A state moves one step at a time under one of 6 hidden systems, and each row is a state written as 20 numbers. Each run below is a few steps of one system.
trace 1, Q:
[[ 15 -42  -5   0   9  -8 -26 -31   5 -12 -18  -8  20  23 -55  -5   1  13
   30  18]
 [ 24 -43 -44   2  -6  -6 -38 -19 -28 -29  -6  14   2  26 -12 -16   3   4
   -9   4]
 [-38 -28 -22  17  -8 -23 -48 -27 -25  -2 -16  -1  19  23  16 -14  -3  20
   -7 -21]
 [ -7  -2  -6  17 -14  -9 -12 -42 -42  21  15  -1  39  17  12 -15 -24  40
  -22   2]
 [ 13   8 -14 -23   4 -20 -10 -25   2  14  19  24  33  12  31  -5 -54  31
    0 -17]
 [ 19  16 -13  -1  21 -22  -4 -54  20  -1  30 -25   4  -2  22  26 -31   9
   -1 -28]
 [ 12  25  -9  13   4   5   5 -46   0 -26  23   8 -26 -19  57   4 -20 -15
  -13  -5]
 [-37  37   1   6 -14   2  36 -13   5  -9   2   3 -32 -12  37  -2 -22  -6
   -6 -44]
 [-11  33  27  26   8   7  51  19 -13   5  26  -2 -24 -34  10  12 -19  23
   -8 -11]
 [  7  37   5 -28  26  21  29  30  14  22   4  27 -27 -47  -1  23  -8   6
    2  -2]
 [ 10   8   4   3  44  32  31  21  28  18 -15 -27 -22 -31 -10  16   9 -33
   18  -7]]
trace 2, T:
[[ 45  12 -28 -15   5  17  23 -11  15  25   8 -32  24  19  14  15 -19 -21
  -12 -36]
 [ 33  23  24   8   9 -14  -6 -27  18 -26  17  22 -12 -10  22 -26 -50  -2
    8  26]
 [ 16  28 -13   7 -34  13  24 -31   3 -23  -3 -11 -41   3 -39  15   7  -1
  -18 -33]
 [-14   6  30  55  -2  11   1  29 -15 -18  19  -9 -14 -13  39 -20  -5  -8
  -32   0]
 [-28  27   3 -12   8  33   3  12  11  46 -13  11 -20 -26 -48 -10 -13   4
  -29 -10]
 [ 34  -1   2   5  30  32  31  39   3  13 -17 -18   8  -8  33  -9   3 -44
   13   1]
 [  2  10  24 -16  24  -8   2 -29  17   4   3  -1 -26 -23 -41 -13 -10 -17
   24  56]
 [ 24 -16 -15   2 -35  15  25  16 -18 -34 -17  -4 -19  17 -18   1  48 -31
    5  12]
 [-57 -13  38  23   2 -24 -29  22  10 -17   1  -5 -15 -14  -2  -8  24   1
   11  23]
 [-13  -4 -18 -24 -18   8  -3  39 -19  43 -11  -6  21  12 -36  16  36   7
  -23  -3]
 [ -8 -12   2 -25  34 -22 -10  37   5  12 -15  14  19  -8  56   0   1  -8
   36  13]]
trace 3, F, 11 rows:
[[ 22 -10  -2   5  47   0   8 -38   7 -10 -10 -28 -28 -23 -28  20  10 -10
   36  18]
 [ 19   4 -24 -10  -4  39  16  -8  -6  -6  30  14 -30  -7   9 -13   3 -43
  -37  35]
 [-54 -16   5  10  -8  13  17  48   9  10   3 -28 -13  13 -14 -15  10 -28
  -21 -23]
 [ 31  22  31   1   9 -10   9  46 -14  48 -14 -25  28  -3 -14   1   2   9
    3  12]
 [ 18   2 -36 -38  14 -33 -25  25 -25   4 -37  30 -23 -11  10  -2  11   5
   17  -2]
 [ 19 -43 -24   6  35 -25   4 -24   3 -30  14 -42 -13  15   7   8  -1 -21
   30   1]
 [ 25 -12   2 -17 -21   8   6  10  21 -17  53  14   8  22   3 -15 -15 -29
  -25  41]
 [-36   0   9   7 -49 -23  -4  44   0 -11  10 -10  -3  29  -4  -1  13   7
  -29 -36]
 [ 13  23  47  22  12 -45 -13  18  -8  14  -7 -18  24  -8  13   7  -9  36
   21   6]
 [  3   8 -28 -37  -2 -31 -14 -30 -28  -4  -7  42   1  -7  31  14  10  21
   19  21]
 [-12 -43 -17  24   8  12  14 -39  13 -44  11  -6   6  15  31  10  -7  -1
   22 -21]]
trace 4, E:
[[  7  27  18   7  -9  14 -24 -22  -2   5 -42  27  -8  -3   7 -53 -21 -28
    1  25]
 [-15  11   3  -7  -9 -21  15  30 -17  22   1 -21 -26  11 -51 -29 -28   9
  -22 -21]
 [ 26  -5 -20  -3  30  -1   3  53 -30  14  31   8  -1 -24  36  16   6   8
  -21  11]
 [ -9  -4   0  -3  26  17 -41   8  41  23 -30 -14  18 -19  -9  35  34 -12
    6 -17]
 [ 27  14  -2 -20 -16  11  23 -26   9  15 -21 -26  16  30  11 -27  -1 -56
   15  16]
 [ 16  29  35 -18 -31 -30  -6  32  19 -13   6  24 -20   7 -31 -19 -20   6
   -3  18]
 [  0 -13 -24  10 -12 -33  -3  36 -30 -19  22 -29 -22  10  10  20  27   1
  -29 -24]
 [-37  -6   7   1  14   1 -32  -5  -4  17   7   7  23 -23  38  19  44  -4
   -2  43]
 [-30 -10 -11 -37 -29  16  18 -15  23  21 -28   2  33  31 -23  -1  11  -7
   21 -16]
 [ 21   8  29 -14 -13 -25  50  11  13 -22  26   4   5  16  25 -12 -32  -2
   31  11]
 [ 25  -9   9  26 -12 -24 -21   1  -1 -42  19  -4 -13  -6 -34  40  25  41
   -4  -3]]
trace 5, L, 11 rows:
[[-14   3   1  51  23  24 -30   0 -25  -4 -35  12 -15 -30  23 -16  -3   9
  -10 -23]
 [-58  -6  -8  -1  21   8  14 -39 -16  44  -4 -31   3   1 -11 -20  -6 -14
   -5   7]
 [ 32 -12 -17 -24   9  21  34  12 -33  21  -8  24   7   4 -28 -35 -19  -3
    9  35]
 [ 30  -6 -20 -16  13   0  -9  21  23   1 -40 -14 -13   7 -50  11   2  -6
   19 -41]
 [ 36  32  14  20  -8  -7 -46 -16  -8   9 -16 -34  -9  -5 -12  -2  30 -26
  -23  22]
 [-38  29   6 -21 -10 -36 -26  13 -13   4 -16  25 -42 -13  11 -35 -12 -11
   -8  12]
 [ -9  15  13 -20 -17 -33  51  31 -15  28  23 -34   1  15 -11   2  -7   9
   -4  -8]
 [ 47   5  -2 -20  27 -12  -4  32   4   5  31  19   1 -26 -12  41   4  29
    1  20]
 [  9  18 -21 -23  -5 -11 -25  -1  29   3 -14  -1  11   0  47  40  26 -21
    2 -33]
 [ -9   6  46   9 -11 -17  -2 -12  25 -21  15 -12   7   8  39 -11   4 -34
   20  45]
 [-41  -2  13 -10 -43   1  34   8   2 -30  15  46 -13   0  -9   7  10  29
   10   2]]
trace 6, F (11 x 20):
[[-29  -8  -9  12  17  11  12  13 -10  16  32 -29 -31  -4 -39 -15 -21  -5
  -44 -16]
 [ -2  18   1  -8  22  -5 -16  34  -6  67   4 -22  23  -6   5 -16 -25  -5
  -34  -7]
 [  5   7 -28 -49  14 -26 -16  19  12  36 -40   2  12  11   5  -3 -10 -10
   22 -29]
 [ 58  -6 -20 -21  23 -21   8  -9  28 -21  -9 -14 -12   9  -7  18 -16 -13
   35 -22]
 [ 33   5  -9 -19  -9 -14  -7  -3  36 -39  47   4 -39  -3  -5  16  -4 -29
  -18  14]
 [-26  20  16  15 -31 -21   0  13  14 -14  34 -36 -22  11  24   3  16 -29
  -37 -12]
 [-22  34  51  -1 -14 -27  21  31   4  21   5 -13  21  -2  39   2   4   3
   10  10]
 [  1  10  -4 -25  -6 -22  23  14 -21   2 -20  26  14 -10  39  37  32  26
   38  -6]
 [ 21 -37  -7  17  23   6   0 -10   1 -43  -4  10  -1 -16  32  33  31   6
   38   9]
 [  3 -26   6  13 -20  28  -9 -22   6 -36  19   8   3   8  -7  -1  39 -23
   -5  52]
 [-29  -4  20  38 -48  21  16  11 -29 -18  -9   2  -4  20 -10 -38  13  -9
  -20  12]]
trace 7, E:
[[ -4  33   0  -9 -20  16  39 -33   1 -14   4   8 -46 -20 -44  12   5  -1
    1   6]
 [ -8  11   0  29 -21  40  31  24 -15 -33  11  30 -33 -20  20  -6   0  -5
  -26 -15]
 [-32   9  35  56   2  32   0  15 -14  16 -12 -13  18 -18   1   8   9  27
  -21 -18]
 [ 22   4  -6   8   5  22  21   0 -47  37 -50  -1  34  -3   9 -11   8  16
   19  -3]
 [  8   2  20 -10  36 -12  24  27   5  10 -46   3 -19 -19 -23 -15 -15   0
   52   3]
 [ 39 -30  -7  10  24  13  24  34  -1 -19   7 -26 -31  -2 -41  -4   8 -29
    6  13]
 [ 14 -25   9  29  11  20 -51  34  10 -19  -3  11  -2   0   6 -24   9 -32
  -20  22]
 [-19 -17   1  10  -5 -10 -41  12  -5  33 -17 -34  27  33 -18 -33  -6 -14
  -25  -7]
 [ 15   1 -10 -48  11 -38  -8  18 -19  41  11   5  25  17  13 -19 -22  -2
    0  27]
 [  6  -7 -20 -49  21 -42 -18  25  35   5  17  -1  -9   0 -13  37   3   2
   13 -16]
 [ 19  -4 -18 -15  -1   1  -7 -24  33 -21  33 -24  -6   9  26  29  26 -46
   -6  12]]
trace 8, W (11 x 20):
[[ 22  21  18 -24 -37 -14 -34 -19  25   7  -9  22  41  29   3 -18 -11  -4
    4  24]
 [-13   3  18   4  -6 -27 -27  18  41  -3  19   0  15  18   5   2 -44  20
  -13 -44]
 [ 31  24  25  29  11  15 -16 -14  14  18  40 -17  27 -13   9  15 -21  15
  -36   9]
 [  6  56   8 -10  -2  14   8 -22  21  21 -12  18   9 -27  43  25 -11   3
    3 -27]
 [  8   2   7  17  13   0  43 -30  22  -8  11 -46  10  10  38   6 -21 -23
   24 -25]
 [ 20   8  25  11 -22  29  51 -38  14 -18   6   5   8   2 -34  10  -7  18
   23   5]
 [ -9  12  -2  33 -23  15  36  16 -12 -22 -17  -6 -27  -6 -14  12   2  18
   -9 -62]
 [ -6   5  12  40  28  27  30  -6 -32   5  -7 -26 -34 -29 -16 -21   5 -13
   -7  16]
 [ 11  11 -36 -32   4  19  37  -7 -40  18 -39  24 -25 -10 -13 -16   5  -9
   15   2]
 [  4 -49 -17   0  22  -7  20  42 -10 -15 -30 -17 -13  12 -16  -9  14 -19
   38 -11]
 [ 12 -20  -8 -16  -5  -6 -10  11  -3  -7   4  -5 -27   3 -72   3  31  -9
    1  41]]
trace 9, T, 11 rows:
[[ -9 -27 -15  -5  19  11  26  22  11 -17  23 -17 -37 -16 -37  35  33 -10
    0  -1]
 [-10  -9   6  13   3  20 -44  11  -2   4   6  10   6 -15  23   3  42 -27
  -27  47]
 [-37  21  10 -29 -25   1 -10  -5  12  26 -55   8  15   5 -14  -8  23 -14
   23   1]
 [ 11 -16  24  -8  -4 -30  42  36 -10   9   3 -27  33  22   8   7   8   6
   39  12]
 [  4 -19  -9 -31  18 -28  -7   6  -9 -14  28  34 -13 -17 -25  26   8  39
   12  37]
 [ -7 -18 -45  -7  -9   5 -18 -25 -10 -18  -6   2   1   1  31  40  56  -7
   -5 -10]
 [-47   3  26   8 -20 -11 -26 -37   3  15   2   3  48  20  32 -15  -4   7
    0  17]
 [  9  -1  -2 -22 -32   0  28  18   3  12 -13  18  44  26 -23   3 -22  42
   13 -34]
 [ 32 -14   0  18  44 -22  -1   7  -2 -17  19  -3   7 -20  26  34 -20  37
   22 -19]
 [ 12   6 -37  -1   9   5 -26 -66 -30   6  14   9  -8 -13  -6  10  -1  17
  -28  10]
 [-21  -5 -16  18 -26  22   8 -30  -9 -20 -21  11   7  22  44 -34 -17 -19
   -3 -29]]
trace 10, W:
[[-11  18  26   8 -38  41 -15  12  42  -5 -33  14   6   9 -18 -16  14 -32
   -7   0]
 [ -1  -2 -21   4  16  -5 -12  -9  19 -23  21   4 -43   3  -8 -28 -54 -15
  -22 -29]
 [ 65  10  10  18  23  -9  -1  -2 -36  -4   2  11   5 -20  11  -1 -19  29
    7  26]
 [ -9  31   6 -26   6 -33  14  11   1  34 -27 -21   5 -17   0  41  25  17
   28 -21]
 [ -5  -1  17   1 -19  16  25  12  22  15   5 -46  15  26  -1 -14  18 -56
  -10   8]
 [ -4   1   7 -14 -15  32  14   1  35 -24  14  51 -23  -1 -29 -23 -36  -5
   -3   7]
 [ 32 -12 -25  20  17 -13   1  26 -25 -29  26   3 -26 -12  18  14 -16  29
  -21 -34]
 [  5  20  23  12  24 -12   5  -1 -26  13  -7 -12  -5 -39  12  30  39  13
   18  44]
 [-35  16 -18 -46 -36 -11  30  -7  -5  25 -20 -11   4  22  14  -2  25 -34
    6  -8]
 [-18 -49  13  10  -5  20  22  24  18 -26  13   6  13  34  -5 -36 -23 -22
   10  13]
 [  6 -16 -21  -3   3  11 -14  -4  -1 -21  35  37 -17 -13 -44  20  -7  46
  -25  -1]]
trace 11, Q:
[[ 10  -7 -20  -7   7  22  52 -32 -15  -1  13 -30 -18   3   8   0  19 -45
   10  25]
 [-40 -25   9   9 -17  32  21  16  33 -42   8  38 -10   2   4 -15 -10  -5
    9 -10]
 [  4  16   6  21 -28   8   6  22 -10  -3 -11 -12  -8  -6 -41  31  30  35
  -20 -39]
 [ 30  11  14   8  27  -9 -14  33 -34  11 -37  24   7 -31  20  -4  12  15
   25  26]
 [-24  -8 -18 -43  25  -5  12 -24   3  37 -28 -12  -4   3 -39 -14  -2 -20
   30  16]
 [ 17 -58 -16  19  17  32  14   5   5 -22  34 -10   7  21 -20 -18 -18 -18
   -8  14]
 [-18  -1 -10   8 -26  14 -62   3  26 -21  -8  32  -7   3 -22   4   5   8
  -36 -26]
 [ 24  21   6  33 -10 -19 -23  11 -45  19 -36 -36  18  11  19  -8  16   5
  -13 -20]
 [-16  11  22 -22   9 -38 -12 -18 -14  22  -2  19  12   1  10 -38 -28  11
   19  51]
 [  7 -20 -39 -42   4 -13  29  -7   7  16  42 -25   8  30 -16   6 -21  -9
  -11 -10]
 [  4 -24   6  26  14  11 -34  -1  39 -36  43   6  12  -4  36  27   1   0
  -15  -3]]
trace 12, L:
[[ 35   4 -28 -44  -3 -23  27  19  15   9  -6  -6  15  16   4  33  -4  10
   23 -42]
 [ 50  -4  16  13  12 -14 -28 -12  31 -27  19 -24   4   0  16  29  23 -23
   13  27]
 [-36  13  -3 -11 -40  -6 -30  -9  17 -35  -1  42 -24   1  29   0  22 -16
  -12   3]
 [-37  -3  40  32 -21 -11  37  28  -9 -10  23 -18   9  14  26 -17 -13   8
   -6 -13]
 [-16 -13   8   3  20  15  13  -4  -2  10  38  22  16 -25 -23  35  -5  57
   -4  13]
 [ 24 -12 -41  -3  17  28   0 -14 -14  11 -19  11  38   0  47  22   6   9
    7 -34]
 [ -3 -32   5   6  28   8 -14 -41  37 -12  -7 -21  14  13   6 -14  -5 -37
   34  23]
 [ -6  -3  -4  -2 -57  28   9 -26  -4 -28 -15  32  -6  25 -31 -27   7  -8
   -6  17]
 [ -4 -16  10  50   5   1   2  34 -26 -23 -18 -12 -23  -1 -22 -22 -20  21
   -8 -37]
 [-21   2 -11   9  25   3 -29 -24 -19  41  18 -24   6 -15 -33  15   2  22
  -41  -2]
 [ 24  10 -31 -28  20   3  -8  -1 -27  38 -16  20  14  -1  30 -32 -32 -13
   -7   9]]

Which system made each run below?
trace 13, 2 rows:
[[  3   7  14  -5 -35 -49 -14 -20  11 -50   4  11 -15  23  25 -11 -11  -6
   19   5]
 [-14   2  33  17 -19 -44  10  -3 -23  -1  33  -9  15  15  -7  -8 -27  48
   -6   8]]
 : W
trace 14:
[[-22 -33   8  16  27  13   2 -10  26 -32  21  14 -19 -21 -41  22  -6  29
   15  -2]
 [ 32   2 -40  11   0  44 -12   6 -25  -5 -25  19 -13 -16 -13  19  29   6
  -25 -23]]
 : Q
trace 15:
[[ -5 -35  -2 -12  33 -47   3  34   7  11  19 -46   1  19  -6  -6 -18 -12
   17  -5]
 [ 28 -12 -35 -45   8 -25 -36  13   2   0  31  18 -12   9 -17  -1  -5  -9
  -24  27]]
 : T
trace 16, 2 rows:
[[  0 -28 -10   1 -39   5  17  24  -6 -34 -24   9 -11  32 -48 -14  13   9
    6 -28]
 [ 10 -10  16  53   7  -2 -45  20 -18  -1  -4 -26   8  -3 -26   2  11  26
  -27 -12]]
 : L
trace 17, 2 rows:
[[-23  20  11  12 -12  38  41   1  -1   4   5  10  16 -16  57  20  17  -1
   -3 -11]
 [-31 -27  18  15  37  29  35   0  16  -8   1  11   8 -27  22  14   7   4
   42  14]]
 : L
trace 18, 2 rows:
[[ -7  28  26  21  -8  15   5  14 -32  39 -12  18  32 -16  25 -10 -13  36
  -18  -6]
 [ -5   5 -13 -17  38  21  54  -6  -5  26 -18  10  -1 -24  -2   7 -30  22
   30 -23]]
 : T
trace 19 (2 x 20):
[[-26  39  18 -27 -44  10  12  -5  22  14 -21  39  21  12  25 -15  -9  -5
    5 -10]
 [ 10   7  43  28   8 -23  50  -2  -3 -22  -3 -15  -7 -10  -1   3 -17  24
   42   0]]
 : L
trace 20, 2 rows:
[[-15 -31 -27 -21  21  47   1  15  10  29   7  -1   6  -6 -47   8  15 -15
  -22   8]
 [ 21 -26  12  31   4  49 -34  24  26   0 -17   1  34  12 -13 -11   4 -17
  -12  -8]]
 : Q
trace 21 (2 x 20):
[[ -3  18  11  -1  21  -9  12  19   2 -12 -26  -2 -63 -31 -35 -14   1 -19
   19   8]
 [ 15   6 -23  -5  28  -5  29  -4 -35  19  28 -39 -29 -16   1  10  14 -22
  -19  21]]
 : F
trace 22 (2 x 20):
[[-58 -10  21 -10 -21 -11 -22  29  14  19  14  10  12  10 -40 -10   0  23
  -22   4]
 [ 51  -2  -3  -4  -5  -2 -16  35 -14  28  14 -16  44  14  -5  22  17  12
  -24   8]]
 : Q
trace 23 (2 x 20):
[[-10  -4  35  17  -9 -23  34  31 -27  -3   4 -34 -22  -2 -37  -7  25   2
    8  30]
 [-31 -25 -17 -11  13   4   2  55 -22  -1   3  25 -28 -19 -17   4  32   2
   -9  24]]
 : T
trace 24 (2 x 20):
[[-21  -4  39   2 -35   7  51   4  18 -11  -6 -14  18  25  -6  -5  18 -20
   35  15]
 [  1 -11  22  30  -9  13   7  18 -17 -32  -8  30  -4 -24 -27  20  27  44
   15  15]]
 : L
trace 25, 2 rows:
[[ 10   8 -24 -38 -10  27 -16 -17  28  -9 -12  69  11  -5   5   7 -10   6
    8  -4]
 [ 19  15  21  28  -4  -5   7 -40  23 -14 -12 -41  25   6  26  30  11  -4
   26 -25]]
 : T
trace 26, 2 rows:
[[-19  24  27  23 -22 -10 -17 -16   2 -22  -9  15 -14 -24 -22  34  21  50
    3 -19]
 [-19   0 -15  27  16 -20  -2 -13 -57   6   5 -19   1 -11  55   6  16  16
   -9  -6]]
 : L
trace 27:
[[ 12   1 -46 -39  12  -8 -35 -22  24  -7  -6  15  -7  -4  29  33  27 -24
    4  -8]
 [ 13 -14  17  12 -13 -39 -25 -22  16 -41   2 -16   9  25  28  -7  10 -21
   26  25]]
 : W
trace 28:
[[-16  20  19  44 -12   6 -20 -34 -15 -29  20  23 -15 -27  18  13   7  30
  -26  11]
 [  1  43 -21 -22 -17  -1  28  10 -35  27 -32  20  -2 -10  33  -2  -6  14
   -4 -34]]
 : Q
trace 29:
[[ 14 -29  18  22 -34   6  -2  -1  20 -55 -13  16  14  30 -16  -5  14   2
   29   0]
 [  2  -6 -11   3 -37 -36 -20  -5 -34 -29 -28   8 -15  12 -28  12  32  32
   12 -11]]
 : Q
trace 30, 2 rows:
[[ 19  20  33  21   6   0   1 -10 -24 -13   4  27  -1 -40  15  18  20  32
   15  45]
 [-46 -24 -25   9  -1  17  -5 -31 -38 -18  -9  20 -11 -12  27   6  40   0
    3  18]]
 : F
trace 31 (2 x 20):
[[ 44  37 -14  -4  -7 -33  12 -10   1 -10  -1 -26 -29   8  18   3 -28 -11
   -1 -41]
 [-26  12  12  10  25 -33   0 -11  -1 -22  30  -4 -46 -26  40  -2 -13  -9
    2  16]]
 : Q
trace 32, 2 rows:
[[ -1 -15  10   1 -17  49   6  -2   5   3  23  43  43  -4   2  15  14  23
  -10  35]
 [-10 -17  -1  20  11  18   1  -1  12 -13 -45  20  26  -1  25   2 -11  20
   38 -47]]
 : L
trace 33:
[[  6 -20   0  29  15  39 -16  16 -16   8   1  16  17 -20 -43  18  12  46
  -19  -1]
 [  1 -10 -20  19  39  23 -26   1 -24  18 -53   3  11 -23  25  -7  13   0
   17 -10]]
 : T
trace 34 (2 x 20):
[[-11 -16  -7 -12  16 -10  18 -10  22 -40  41  12 -38 -24   0  37  13   1
   15  19]
 [  5   6  -8   7 -45 -22  18  -6 -45 -31  15   3 -12   7  28  15  42   9
   -8  15]]
 : W
trace 35 (2 x 20):
[[  5 -24 -25 -11  -1 -11 -35  31   8  18   2   1  49  25   8  16  -7  21
  -14 -39]
 [ 20  13  20  20  10 -14 -48 -50   5  14   4 -22  40   1  11  16   7  11
    0  24]]
 : Q
trace 36, 2 rows:
[[ 36  18 -27  -7  12 -27 -40  24  -3  -3  -3  -2 -28  -2  28  -7 -23 -14
  -27 -35]
 [-12  28  16 -19   0 -27 -10 -15  41  18  42 -31 -12   6   7  -2 -21 -35
  -23   9]]
 : L
trace 37:
[[ 23  29  12  32  -8 -18 -43  12   1  -9   8 -34 -15  -7  30  12  21 -25
  -34  -7]
 [-35  22  32 -19  -9 -42  -2  -2   7   6 -11  -5  -5   1  31 -21   3 -30
   25  36]]
 : F
